Each row is where one point has got to under a steady rotation. How many steps took it there?
The counts run from 0 to 208.
[162  84 144 144 143 103 148 145 157 109 121  86 152 170  91 100 159 156
 143 157 141 151 146 112 147 120 144 114 119 111  76 148 167 102 149 131] : 33
[145 125  89 128 120 143 160 124  97 106  95  97 114 139 133 138 133 181
 163 132 143  82 137 110 119 141 105 138 168 154  57 114 101 110 115  98] : 89
[ 70 139 153 145 124 115 134  77 100 135 109 107 157 136 163  93 117 178
 137 150 163  79 130 139 103 121  96 106 134 158  84 107 141 143 123 116] : 192
[128 121  79 142 142 129 166 142 119 157 168 118  68 146 124 165 158  97
 164 103 162 162 161 112 130 120 127 149 158  87 132  84 108 123 145 129] : 119
[140 135  71 161 141 134 161 149 113 136 141 133  64 130 123 155 181 107
 182 102 160 145 162  91 138 128 125 129 168 105 123 113 104 114 128 103] : 120
[144  92 158 147  97 111 132 125 137 121 104  76 129 138  88 124 145 174
 145 166 111 130 162 136 138 135 130 150 157 180  92 100 128  95 168 110] : 183
[113 138 153 209  95 140 162  81 107 113 127 116 111  99 161 110 129 139
 134  88 137 122 148 114 127 112 121 129 141 161 129 117 104 178 112  94] : 74
[157 132 106 108 118 128 140  77  99 107 146 103 135 151 132 114 173 185
 160 144  97 133 125 168 116 117 117 178 154 162 112 108 146 117 145 145] : 172
[102 115 146 199 120 127 181  76 107 113 133 113 145 115 177  93 121 127
 129  97 147 109 137 117 121 115 134 111 126 141 117 129 114 178  91  93] : 75
[ 73 133 144 187 132  93 155 120 159 127 165 147 152 129 144 124 142 113
 142 107 141 161 140 161 119  90 170 127 140 162 138  76 151 146 132 147] : 165
[101 107  57 153 148 117 192 121 107 132 136 135 112 148 151 146 123 123
 156 117 149  93 140 116  99 125 160 132 174 131  89  81 102 112 107 107] : 87
[142 102 111 126 158 114 183  71 108  98 161  86 153 162 153  95 149 162
 150 150 131 120 106 140 110 117 174 131 126 142 103 119 159 115 132 138] : 170
[146 177 134 148 107 147 133 123 132 126 163 130 104 145 151 150 169 147
 165  78 148 177 141 135 127  83  93 170 130 132 120 112 143 170 133 158] : 141
[137 112  96 165 142 114 182 104 130  72 132 121 157 144 146 122 139 165
 161 119 125 115 109 137 116 114 190 136 158 167  81 131 154 118 114 123] : 54
[138 112  92  82 130 135 125 159 118 141 128  81 101 178  87 119 154 150
 168 153 145 147 186 124 168 100 109 145 115 109  99 124 127 100 146 133] : 0
[126 150 139 103 110 153 144 130  97 106 146  70  84  99 131 141 141 140
 168  98  95 154 170 141 148 115 100 151 141 165 145  88 115 142  89 123] : 105
[ 75 128  95 137 138 110 146  75  72 143 126 122 154 146 173  68 136 158
 139 142 152  78 134 144 117 105 115 105 128 133 110 121 132 147 108 103] : 77
[135 143 150 102 163 111 148 131 103 138 119  83 128 137 135 138 158 152
 159 149 172 118 132  96  92 146  67 102 138 104  64 105 138 114 126 127] : 124
[132 139 197  99 131 113 132 155 130 118 119  68 150 122 111 109 168 155
 158 112 107 173 158 151 142 118  83 109 120 128 108 127 154 139  83 146] : 12
[163  90 139 111 133 128 181 118 103 130 114  59 143 154 134 132 107 167
 126 137 124 115 148 115 117 159  86 140 119 118  74 112 106 133  94 124] : 91
[184  73 140 153  97 128 163  88 120 132 137  99 146 169 125 109 148 156
 127 116  90 156 150 157 126 126 106 183 136 120 119 132 113 156 114 145] : 59
[ 81  79 134 111 109 111 161 102 122 147 148  90 147 158 128  82 104 135
 128 137  99 135 169 178 138 102 141 149 109 146 142  96 131 141  97 151] : 196
[160 131 103 177 123 123 140 123 140 124 155 154 121 152 137 134 195 132
 163  70 121 175 142 152 139  88 111 152 145 104 125 146 129 160  94 148] : 27
[135 155 136  85 153 121 161 111 122 120 189  87 133 145 140 151 164 137
 161 108 110 178 135 162 110 109 116 155 124 131 135  82 155 141 106 179] : 139
[145  91 121 119 141 115 170 179 145 136 157  83 111 147  88 145 149 109
 154 118 105 183 182 138 146 126 139 145 136 108 122 100 129 114  95 148] : 2
[130 123 119 177 120 135 165  86 128  71 127 117 125 134 142  95 143 163
 159 117 157 118 121 104 139  89 192 123 134 166 103 134 161 130 159 106] : 168
[ 86 140 165 110 120 102 108 104 123 135 141 108 174 142 132  97 166 179
 149 153 118 135 141 182 117 107  99 139 130 170 117  91 169 126 143 157] : 46
[125 128 114 180 156  87 154 138 148 140 135 164 164 170 138 144 162 128
 148 100 165 152 123 141 108  97 115 119 141  98  80 122 148 144 100 150] : 29
[108  81 148 198 132  89 167 125 153 131  95 118 160 148 125 103 119 145
 115 145 164 106 143 119 117 121 145  99 143 141  64 112 125 128 125 102] : 65
[ 97 107 128 109 101 128 142 126 121 110 110  84 172 154 128  92  94 180
 140 130 102 114 163 164 150 103 124 148 116 178  94 110 138 132  75 139] : 80
[146  82 138 100 137 122 166 101  94 169 129  68 129 160 134 129 115 150
 126 155 120 123 160 134 111 148  66 144 122 102  91  95  94 141 111 138] : 92
[112 116 183 116 144 102 139 141 129 169 160  82 128 135 112 108 160 116
 139 125 118 184 178 158 140 116  85 112 115  91 144 120 140 149  97 148] : 128
[121  68 102 176 141  77 172 127 136 133 106 128 169 158 113  99 143 140
 137 150 133 105 141 143 115 121 153 103 154 125  72 136 137 105 112 111] : 180
